In the rows, zero is written as 128.
One turn sends every row of this set to another row. A few are shown first. Where does it send the rows asked after them?
K_14: [149 104  97 104 139 150 113  99 166 115 139  99  78 163 130 123 137 132
 125 143 145 109 160 123 141 157 127 139]
K_27: [112  79 123 129 135 110 128 136 133 147 115 144 140 163 111 133 105 111
  61 159 137 131 110 114 118 170 126 127]
K_342: [128 115 107 126 155 154 110 124 122 105 133 107  97 173 140 127 164 119
 119 116 127 106 146 101 140 160 117 124]
K_763: [ 78  89 141  98 143 145 156  91 121 135 146 117 104 170 138 141 136 125
  93 136 124 115 132 180 163 172 109 110]
K_858: [ 99  90 117 126 132 159 142 107 106 148 150 112 146 149 145 147 146 136
  88 123 126 139 124 166 175 172 129 135]
K_592: [129  83 119 127 115 110 125 131 147 142 128 141 137 152 102 126  86 126
  72 155 144 133 104 119 116 175 131 149]
K_938: [128 115 156 151 135 146 128 130 152 131 169 101 105 122 108 130 119 132
 130 186 140  99 111 121 148 140 130 117]
K_17: [100 113 123  85 154 151 115 101 120 131 146 100 134 146 110 169 109  92
 101 155 134  96 114  96 112 168 153 123]
K_916: [117  91 132 134 112 114 134 134 156 132 128 140 117 156 108 113  80 137
  85 170 148 126 101 124 109 165 111 135]
K_588: [111 155 136 104 137 118 140  94 132 117 159 144 141 128 130 140 110  94
 117 108 120 139 128 157 141 144 115 130]
K_33: [ 91 135 126 116 163 104 141  96 159 120 161 102 139 114 121 144 133 141
  90 153 144 150 149 161 163 153 114 129]
K_953: [113 133 130 121 144 120 134 103 156 138 151 137 143 112 133 155 120 106
 113 142 141 149 156 171 158 121 113 128]
K_820: [100 100 158  94 143 168 147  75 141 123 140 126  97 153 116 114 106 148
 111 125 133 123 122 178 138 152  99 136]
K_985: [ 91 156 132  95 157 101 146  90 138  96 162 113 136 129 118 136 120 129
  93 120 121 143 121 150 146 174 117 130]
K_995: [112 124 153 111 164 163 134 124 135 145 133 122 116 144 123 146 119 101
 127 170 121 104 103 102 125 122 135 103]
K_550: [118 102 130 125 126 133 111 104 135 121 180  78 121 125  93 153 107 125
 102 169 153  90 120 118 138 184 146 139]
K_781: [121  97 135 120 132 177 134  91 124 135 147 119 140 130 120 121 119 157
 111 110 136 142 117 166 152 146 123 168]
K_261: [102  90 138 133 131 110 134 144 146 136 114 149 121 168 116 123  98 126
  76 170 142 126 107 120 113 159 106 113]
K_115: [144 101 102 108 166 155 110 103 145 108 132  97  99 161 119 122 157 133
 109 124 131 115 150 101 142 165 137 146]
K_407: [131 116 103 124 128 150 115 120 145 109 141 111  76 175 149 127 144 123
 135 137 138  99 156 125 140 153 110 122]

K_820 -> K_781
K_995 -> K_938
And these:
K_407 -> K_14
K_953 -> K_33
K_27 -> K_261

One turn sends every row of this set to another row. A few are shown first. Where does it send the rows asked after them?
K_889: [119 130 126 120 153 122  89 124 105 123 130  76 120 131 163 135 103 110
 163 120 150 129  95 117 132 121 113 127 170  95 111 165 178 118 142 125
 136 122 130 111 172  59]
K_686: [148 144 147  97 123  90 119  97 128 119 156 105  92 138 145 121 134 138
 153 131  81 115 157 144 110 122 146 121  95  85 123 145 154 129 122 160
 137 136 160 125 126  85]
K_22: [166 109 127 145 116 105 174 111 144 119 127 148 111 144 130 128 101 119
 164 122 110 136 108 106 139 142 117 137 132 120  93 125 134 127 109 161
 147 112 133  83  86  93]
K_100: [142 131 136 118 141 121 108 125 118 120 143  99 110 116 159 133  99 119
 155 107 146 145 106 126 134 107 109 131 172  73 108 152 159  95  86 113
 151 134 135 123 171  47]
K_631: [138 124 117 106 138 101 121 118 134 102 122 153 114  94 172  99 128 121
 168 164 150 141 117 120 150  83 124 170 168  90 138 134 153 141 121 127
 111 131 138 137 140  70]
K_826: [154 158 135  75 122  97 123 148 136 113 116 147  79 131 124  93 137 125
 145 100 104 147 128 124 135 123 123 122 102 100  78 139 151 131 119 168
 140 118 146 114 157 119]
K_664: [121 108 111 114 156 114 129 126 134  98 128 114 129 109 153 101 143 133
 175 159 146 125  97 101 115  99 118 155 169 109 133 150 162 130 138 138
 114 110 118 144 145  73]
K_618: [167 139 148 119 117 122 172 113 118 124 109 140  92 168 138 138 101  94
 161 116 108 142 160 126 140 134 144 133 153 117 124 143 131 136 159 154
 125 151 130 104 111 118]
K_992: [111 115 111 123 156 127 119 122 122  97 149  82 112 124 147 122 122 130
 167 132 132 118  94 126 110 109 104 149 169 105 133 154 168 100 129 134
 155 108 115 130 156  73]
K_581: [131 152 135 130 134 131 103 125 113 107 120  84 123 108 163 126 102 114
 172 117 152 116 115 120 136 125 123 145 143 108 129 184 177 160 163 134
 105 116 113 125 168  75]
K_307: [135 132 119 115 147 122 118 130 122 105 113 116 110 106 176 101 130 122
 177 142 160 135 111 130 116 122 108 155 146 103 112 173 171 149 146 133
  99 135  91 154 147  92]
K_641: [147 130 141 117 127 121 141 112 160  88 160 136 102 101 125 137  94 121
 171 128 126 123 143 119 139  84 126 168 148 114 137 131 140 111  94 111
 152 129 130 127 152  54]
K_500: [158 144 142 131 114 128 167 120 115 120 109 136 101 166 152 136 107  94
 155 123 109 128 161 119 140 129 132 123 154 114 124 151 139 118 177 146
 133 153 124 106 105 119]
K_354: [157 149 147  90 127  63 122 102 132 136 135 135  98 138 142 114 124 140
 158 122  94 113 123 133 133 159 128  98 115 100 117 124 170 133 117 148
 134 142 168  91 138  84]
K_634: [164 139 146 116 128 114 125 118 136 115 152 125  97 119 156 128  82 116
 149  99 145 153 132 134 127 112 117 137 157  94 107 137 141  96  85  95
 152 132 131 120 156  37]
K_681: [137 137 125 138 130 112 155 142 122 104 101 119 119  98 150 140 107 116
 181 135 146 121 112 103 117 138 114 131 145 109 121 167 187 163 163 161
 112 107 111 107 125 107]
K_327: [164 117 125 143 121 135 151 110 123 110 110 132  95 163 126 134 124 121
 152  90 113 146 111 101 154 144 126 128 137 128  83 121 122 128 109 142
 168 127 128  82 128 108]
K_249: [154 149 133 116 118 124 118 121 128 103 124 115  77 101 196 101 113 109
 169 119 150 147 139 159 132 115 119 168 139  85 133 163 160 151 136 122
 109 127 101 142 153  79]
K_381: [139 127 118 125 130 114 113 130 101 124 104  96 116 129 167 147 120  79
 184 145 141 125 112 114 121 152 127 119 153 114  98 150 189 142 166 123
 129 131 113  87 146  88]
K_827: [160 115 147 126 117 150 151 133 136 108 102 111  95 171 145 146 133  91
 166 100 119 153 140  99 148 107 145 106 138 113  96 136 137 119 165 153
 145 126 132  87 126  98]
K_678: [147 150 138  83 129 100 117 145 126 122 119 133  70 121 125  98 131 132
 137  95  85 148 129 128 133 119 118 140 107  89  90 149 141 131 117 171
 141 118 151 134 158 112]
K_359: [153 169 124 122 154 127 114  85 124 115 139 100  88 129 154 121 120  79
 177 103 123 132 101 131 104  98 131 137 123  79 126 154 117  72 116 142
 144 144 120 106 133  83]
K_155: [173 110 131 123 116 100 167 107 138 134 122 150 106 153 138 131 110  81
 183 153 102 130 138 126 141 150 131 148 136 128 102 127 136 129 136 140
 126 145 122  97  97 101]
K_535: [166 164 121 114 158 106 130 111 132 126 114 143  78 111 155 104 134  94
 191 116 134 151  69 105 131 100 113 149 132  70 121 138 120 111 111 155
 105 137 116 121 132  93]
K_677: [149 153 149 129 118 127 109 118 122 113 127  86 115 109 165 124 103 112
 161  97 143 126 132 111 158 119 143 146 156  93 141 158 149 147 133 110
 117 110 136 119 188  43]
K_483: [153 146 139  88 120  77 136 106 131 116 153 114  90 155 133 128 133 131
 156 136  84 118 152 147 100 129 144 116 101  90 113 134 152 120 127 153
 146 145 151 114 143  92]
K_55: [154 134 131 100 134 101 129 119 143 101 132 171  86 111 156 125 105 120
 166 145 152 155 133 118 156  74 126 167 161  94 131 117 150 140 110 116
 121 147 138 127 143  69]
K_272: [123 113 107 130 152 122 151 141 126 107 102 129 112 112 145 130 154 121
 183 142 145 127 111 105 112 147 102 144 154 120  93 151 157 127 135 126
 131 131  93 125 145 124]
K_64: [158 143 147  90 133  78 102  98 118 138 131 136  92 125 150 101 134 140
 152 121  84 115 123 132 139 158 125 109 120  99 118 131 170 133 101 145
 137 152 162 114 129  84]
K_451: [157 107 124 151 126 135 155 125 131 109  95 131  99 153 137 140 137 127
 159  92 112 143 105 101 156 139 109 123 139 120  84 123 122 123 129 137
 165 134 120  86 138 107]
K_546: [141 141 134  85 132  87 111 122 124 127 129 122  99 141 126 117 154 126
 144 132  83 134 154 116 135 105 154 140 106  91  97 138 123 132 131 149
 130 136 170 127 166  95]
K_449: [161 152 145  91 114  91 118 126 149 115 126 133  87 116 123  98 129 131
 169  99  90 114 118 126 152 157 123 119  92 123 107 130 168 145 117 157
 140 110 148  94 154 100]
K_162: [175 124 147 119 113 146 150 120 126 108 104 114  87 177 134 145 119  89
 160  93 119 160 139 104 144 118 157 115 138 117  93 129 134 134 144 157
 143 130 130  84 127 100]
K_308: [173 153 130 115 109 121 128 118 135  91 140 135  57 113 178 118  99 114
 166 112 145 160 140 150 147 104 124 172 131  97 135 128 154 155 127 110
 128 123 110 128 150  72]
K_666: [167 109 127 156 109 104 178 124 144 115 113 141 116 134 139 131 104 126
 162 123 106 127  97 101 135 139 103 126 131 114  96 132 142 133 129 163
 150 116 122  90  94  83]
K_612: [139 162 121 127 158 118 131  94 143 108 128 119 103 117 130 113 140  99
 183 113 115 115  94  83 137  83 140 162 132  93 148 138  99  97 120 149
 127 121 134 107 148  87]
K_791: [174 154 143 127 110 111 119 112 127 109 135 119 101 117 163 119  93 117
 151  95 144 148 137 114 158 119 143 149 150 110 135 127 137 148 125  91
 127 107 142 109 173  36]
K_82: [117 103 115 123 147 125 151 142 137 103 120  94 124 133 148 135 150 109
 174 143 144 132 115  85  98 113 136 119 164 108 101 142 163 111 146 144
 139  93 125 101 134  86]
K_138: [174 115 130 133 104 103 158 117 133 131 114 147 119 149 149 128 114  79
 180 161  97 118 129 115 140 148 120 135 137 123  98 132 145 125 154 135
 134 153 110  99  99  89]
K_653: [145 155 130  81 122  85 134 130 127 109 130 133 102 151 112 114 151 129
 141 130  92 131 156 111 126 106 154 131 111 101 100 132 129 130 138 154
 137 132 161 120 170 108]
K_453: [163 141 152  86 116  99 103 130 142 121 123 125  86 104 123  91 134 124
 163 103  74 117 114 113 153 141 130 127 103 115 112 131 168 149 110 164
 137 106 154 113 151  80]
K_488: [111 138 113 141 142 126 141 124  97 108 126  88 108 143 157 144 118 119
 154 117 132 114 128 114 102 147 120 120 177 111 126 158 168 109 160 132
 160 114 118  98 143 107]
K_163: [173 183 134 126 146 104 108  84 100 132 116 118 120 117 154 114 112  84
 174 110 128 130  88 100 135 114 146 121 140  86 149 146 124 109 133 135
 112 143 145  99 138  64]
K_534: [184 181 128 133 132 120 126  93 121 109 126 112  88  98 146 109 121  87
 203 107 111 122  85 121 133 126 127 154 107  96 156 147 131 130 131 143
 114 126 104 120 140  86]
K_383: [133 119 122 124 132 125 131 116 141  79 158 111 113  92 137 123 115 129
 176 141 122 116 113 128 133  87 112 171 154 101 144 143 157 107  94 129
 158 116 122 136 151  66]

K_631 -> K_383
K_308 -> K_55
K_272 -> K_82
And these:
K_64 -> K_453
K_666 -> K_451
K_163 -> K_534
K_327 -> K_162
K_449 -> K_826
K_889 -> K_581

One turn sends every row of this set to another row. A few are shown first. Where does it send the rows asked after them?
K_346: [136 110 163 138 144 107 180 121 132  80 145 142 182 144 127 139 123 136]
K_143: [162  96 149 148 108 129 182 134 111  78 163 141 127 125 144 135 104 135]
K_840: [144 125 131 161 123 163 162 121 128 107 123 108 189 130 130 136 132 144]
K_203: [ 99 138 153 134 147 145 154  87 121 111 160 103 168 151 143 138 143 148]
K_667: [128 131 130 114 107 158 164  86 137  63 143 125 168 154 152 122 146 105]
K_207: [116 105 151 127 123 139 151 121 101  94 176 134 118 126  88 144 153 136]
K_469: [102 112 175 157 115 142 169 129 109  89 148 126 147 126 125 176 148 134]
K_178: [126 124 173 112 149 152 155 112 116  95 141 116 145 184 127 104 127 148]
K_56: [149 122  90 135 124 147 166  85 140 101 136 151 134 147 103 130 148 116]
K_685: [154 134 175 167 154 149 164 100 120 120 135 131 132 131  95 145 133 127]
K_442: [112 131 148 115 121 142 157 114 127 132 169 118 109 117 141 139 129 113]
K_7: [146 115 172 141 136 121 167 128  86 100 111 128 127 157 137 164 110 104]
K_263: [115  95 182 143 131 125 154  95 133  93 143 154 125 169 129 127 138  91]
K_748: [149 112  92 124 145 128 162 117  99 112 149 128 133 147 148 158 129  96]
K_411: [119 101 143 125 155 174 149 106  91 105 132 104 110 169 125 134 154 113]
K_557: [113 129 172 155 103 157 119 101 112  94 127 104 132 145 132 138 103 132]
K_504: [158 104 124 157 114 137 153  93 100  81 120 133 126 171 112 138  85 130]
K_353: [148 106 149 119 132 183 179 107 104  65 155 111 158 122 137 148 131 148]
K_253: [132 110 125 146 123 141 123 102 131 132 138 114 147 154 143 110 158 105]
K_132: [153 101 113 150 124 132 153  97 104  78 124 141 121 175 118 128  92 140]
K_472: [114 105 105 127 107 153 135  94 133 111 138 126 164 141 157 151 100 119]
K_799: [132 117 143 141 148 181 147  66 111 113 126 147 123 132 127 159 104 122]
K_751: [139 114 141 116 139 178 176 115 109  66 161 101 146 130 139 146 141 154]
K_586: [143  78 137 120 145 136 130  95 118 132 121 143 124 146 116 152 114 110]
K_981: [154 111 102 142 133 146 173  77 142 106 130 150 138 142 102 125 140 109]
K_239: [133  73 130 140 142 127 150 127  92  62 133 134 148 162 118 159 141 119]
K_880: [155 107 149 141  98 127 177 135 114  79 170 133 124 126 139 150 101 133]
K_236: [141 110 162 156 111 171 156 122 152 120 130 151 134 140 143 113 147 107]
K_104: [121 116 131 117 118 155 162  87 145  64 141 125 159 158 155 110 153 108]
K_949: [129 145 149 149 110 127 144 101  78  83 146 126 116 148 144 138 118  88]

K_472 -> K_840
K_236 -> K_178
K_143 -> K_132
And these:
K_880 -> K_504
K_263 -> K_411
K_586 -> K_253

